In the rows, zero is written as 128.
Each named move below is a turn or a mirror, shown by a few rows before and after it. Which moves, in which order, take the first row of each later pair to the second? The first pair is answered.
move j734:
[138 150 171 154 123 171 126  87]  ->  [119 157 152 133 137 182 115  86]
[138 149 112 154 135 163 120 122]  ->  [147 146 121 163 130 157 126 123]
[136  82 142 124 106 142 128 165]  ->  [115  91 122 104 121 154 115 163]
move j349:
[168 181  62 116 168 108  97 131]  ->  [190 168 146 188 124 161 119  92]
[136  64 153 145  98 138 173 147]  ->  [121  73  98  98 125 104 159 172]
[110 125  87 126 162 158 135 145]  ->  [120 120 125 158 143 182 146 127]
[127 113 128 126 131 140 129 140]  ->  [127 114 128 126 132 138 129 141]
move j824:
[ 97 133  98  94 144 147 113 131]  ->  [100 132 101 103 144 164 114 127]
[144 113 145 132 121 119 148 128]  ->  [139 116 144 126 122 110 147 128]
[135  76 158 141 109 116 152 168]  ->  [120  83 157 122 108  89 146 166]
[156 124 154 151 134 174 152 118]  ->  [179 112 138 145 137 142 162 145]
Then:
Each pair is two moves apart.
[105 151 156 125 108 116 119  84]  ->  [123 146 154 127 104  84 128  98] -> j349 then j734
[146 108 141 168 118 168 146 127]  ->  [136 108  96 138 144 175 136 148] -> j734 then j824
[173 160 169 158 104  87 145 125]  ->  [118 178 167 147 121 174 119  89] -> j734 then j349
[109 118 174 114  78 113 132 112]  ->  [112 119 147  93  90  80 131 132] -> j349 then j734
[159 123 154 144  98 118 136 141]  ->  [148 129 131 116 109  88 130 152] -> j824 then j349
[120 111 104 127 136 165 133 121]  ->  [130 103  91 117 139 136 139 140] -> j824 then j824
[149 118  99 123 133 103 138 156]  ->  [117 135 101 103 134  95 125 139] -> j734 then j824
[144 126  69 119 162 152 125 146]  ->  [184 113 112 153 128 100 152 148] -> j824 then j734
[169 171 119 161 133 109 120 120]  ->  [144 181  98 141 149 129 105 117] -> j734 then j824
[145 145 134 146 132 143 107 115]  ->  [152 140 111 134 143 127 109 135] -> j824 then j349
[134  94 142 100 128 104 164 152]  ->  [116 104 172 108 115 111 162 126] -> j824 then j349
[132 179  86 123 142 124  99 108]  ->  [166 165 124 156 113  91 123 109] -> j734 then j824
[ 88 154 123 125 141 164 105  99]  ->  [160 124 160 176 109 128 143 121] -> j734 then j824
[ 49 141 117  79 149 172 107  93]  ->  [ 76 127  99  98 159 212 112 110] -> j824 then j349
[145 126 118 148 112 177 137 121]  ->  [130 134  82 116 133 164 126 135] -> j734 then j349
[ 93 137 100  97 155 135 119 119]  ->  [110 127 155 146 125 165 136  93] -> j349 then j734
[145 100 156 166 115 160 117 114]  ->  [139  96 112 141 143 179 107 134] -> j734 then j824
[104 145 155 119 104 117 121 107]  ->  [139 127 154 151 106 159 134 118] -> j824 then j824
[ 89 120 138  95 120 110 128 113]  ->  [107 115 144 103 113  91 136 120] -> j734 then j349
[121 147 135 140 117 103 136 112]  ->  [112 151 134 139 121 115 131 106] -> j349 then j824
[138 158 129 154 126 139 122 110]  ->  [147 151 118 154 132 146 123 121] -> j734 then j824
[119  94 115 115 131 150 131 158]  ->  [134  89 131 125 116 122 142 160] -> j824 then j734
[149 130 151 163 122 138 137 126]  ->  [152 126 137 144 125  96 140 142] -> j824 then j824
[103 129  98  91 152 112 127 161]  ->  [ 78 144 121 103 148 157 116 128] -> j824 then j824
[185 105 147 190 117 159 146 151]  ->  [122 127  59  95 170 138 108 173] -> j824 then j734
[129 137 162 160  95 119 137  97]  ->  [125 140  87 107 133  82 124 140] -> j824 then j349
[157 124 110 135 139  83 144 152]  ->  [ 98 158 134 116 133  89 121 106] -> j824 then j824
[113 113  86  96 156 119 118 143]  ->  [ 90 126 103 101 152 150 107 115] -> j824 then j824
[ 76 145 157 102 113 157 115 123]  ->  [118 130 190 138  87 124 139 131] -> j349 then j734
[ 76 114 150 108 142 121 150 119]  ->  [ 90 108 167 126 129 119 159 116] -> j349 then j734
[110 107 126 119 134 165 120 130]  ->  [138  97 148 142 115 147 136 133] -> j349 then j734
[ 82 145 138  99 143 152 123 114]  ->  [135 123 171 153 120 164 150 120] -> j824 then j734
[135 141  77 102 150  92 126 155]  ->  [175 124 143 165 108  96 154 139] -> j734 then j349
[174 140 109 167 124 137 142 143]  ->  [141 152  73 128 148 140 123 146] -> j734 then j824
[ 94 184 131 143 134 116  76  67]  ->  [106 180  79 128 164 133  70  98] -> j824 then j349
[148  85 131 146 119 176 146 156]  ->  [136  87  98 114 137 158 139 173] -> j734 then j824
[119  75 119 101 123 116 134 168]  ->  [126  70 148 120 105 114 143 157] -> j349 then j824
[134 136 118 127 137 109 121 116]  ->  [135 138 129 136 132 111 124 109] -> j824 then j734
[145 108  97 100 135 127 132 162]  ->  [121 114 111 107 135 179 121 139] -> j349 then j734
[162 142 139 192 126 156 153 116]  ->  [172 135  87 151 148  98 152 158] -> j824 then j349
[ 72 158 136 105 115 124 114 107]  ->  [ 98 147 173 139  92 120 131 101] -> j349 then j734
[183  92 127 151 123 137 142 133]  ->  [148 102 123 140 136 189 125 110] -> j734 then j349
[ 92 107 137 105 118 148 129  96]  ->  [101 102 128 112 124 166 130 101] -> j349 then j824
[153 112 112 108 116 105 132 154]  ->  [117 124 102  91 131 151 113 137] -> j349 then j734
[ 87  87 129  97  90 210 138 148]  ->  [123  66 105  91  95 169 153 189] -> j824 then j824
[140 103 179 156 102 147 154 118]  ->  [ 83 124 132 105 139 184 121 113] -> j734 then j349
[130 153  93 121 141  94 118 145]  ->  [120 157 155 161 114 135 122 102] -> j824 then j349
[ 71  87 136  95 137 145 137 114]  ->  [ 92  76 146 119 133 171 147 115] -> j349 then j824
[151 142 144 151 128 118 128 128]  ->  [126 150 118 129 148 145 113 127] -> j734 then j824
[139 112 115 114 127 107 151 166]  ->  [ 89 141 135  97 122 108 132 128] -> j824 then j824
[166 148 115 182 144 164 141 140]  ->  [157 147  80 154 162 149 135 159] -> j734 then j824
[ 97 114 148  94  91 131 144 124]  ->  [107 110 151  97  87 119 148 128] -> j349 then j734
[171 112 126 135 141 133 158 142]  ->  [165 113 146 138 129 113 161 133] -> j824 then j349
[112 134 166 154 105 144 116 119]  ->  [138 127 148 143 105  85 127 148] -> j349 then j734
[103  81 130  83 108 102 156 163]  ->  [ 65 104 154  87 103 136 138 122] -> j824 then j824
[119 129 140 108 137 166 121 136]  ->  [132 127 120  94 142 125 126 157] -> j734 then j349
[109 179 126 128 137 118 122 142]  ->  [110 178 145 144 128 136 125 130] -> j349 then j734
[133 136 100  91 173 106 131 123]  ->  [116 139 134 115 163 168 127  89] -> j349 then j734
[159 169  74 131 157 104 123 139]  ->  [130 177  92 141 158 168 112 107] -> j349 then j734
[108 132 143 102 131 107 135 106]  ->  [115 131 160 123 124 129 139  96] -> j824 then j734
[145 167 111 138 136 120 116 126]  ->  [148 166 118 140 132 113 118 124] -> j734 then j824
[106 131 179 163 127 144 145 107]  ->  [113 127  95 109 168 101 136 161] -> j824 then j349
[130  94 199 155  79 133 149 118]  ->  [ 60 119 147  99 122 187 109 106] -> j734 then j349
[104 143 114 107 125 111 139 114]  ->  [116 140 140 130 109 109 149 106] -> j734 then j824
[ 81 149 164 101  98  75 109 104]  ->  [115 132 182 163  95 181 119  94] -> j824 then j824
[128 128 144 113  98 148 143 134]  ->  [129 127 119  97 109 134 140 149] -> j824 then j349
[152 174 124 144 130  75 131 126]  ->  [142 175 156 169 119 123 131  99] -> j734 then j349
[114 131 117 112 138 135 125 118]  ->  [125 126 142 135 124 145 134 110] -> j349 then j734
[119 158 139 146 135 140 123 108]  ->  [142 150 143 154 126 109 135 119] -> j349 then j734
[136 139 112 135 144 137 121 105]  ->  [152 131 120 144 136 121 131 112] -> j734 then j824
[142 112 157 183 123 170 135  93]  ->  [ 95 133  90 118 167 173 103 106] -> j734 then j349
[137 138 176 164  98 152 136  82]  ->  [102 144  98 111 149 191 108 104] -> j824 then j734
[146 128 154 103 132  78 134 146]  ->  [101 151 147  82 147 116 110 119] -> j734 then j824
[ 73 121 132 142 144 179 121 135]  ->  [121  98 140 173 135 174 143 156] -> j824 then j734
[159 118 131 128 124 120 134 154]  ->  [146 122 148 139 121 159 129 135] -> j734 then j349
[121 169 123 105 153 145 113 108]  ->  [166 150 155 151 131 147 138 112] -> j824 then j734
[154 145 107 130 129  68 130 164]  ->  [ 91 182 139 122 123  98 104 106] -> j824 then j824
[132 147 113 128 121 134 122 102]  ->  [139 144 104 126 126 135 123 108] -> j824 then j349
[101 125 113 100 143 131 122 133]  ->  [132 107 145 143 123 156 141 130] -> j349 then j824
[109 129 111 106 144 132 133 129]  ->  [111 127 116 117 142 152 133 124] -> j824 then j824
[114  78 164 103 113 147 158 146]  ->  [ 99  83 144  84 125 147 149 149] -> j824 then j734
[ 99 107 127  91 134 143 131 141]  ->  [131  94 160 127 111 134 150 140] -> j824 then j734
[119 162 144 146 123 146 114  91]  ->  [114 165 115 131 141 154 106 104] -> j349 then j824
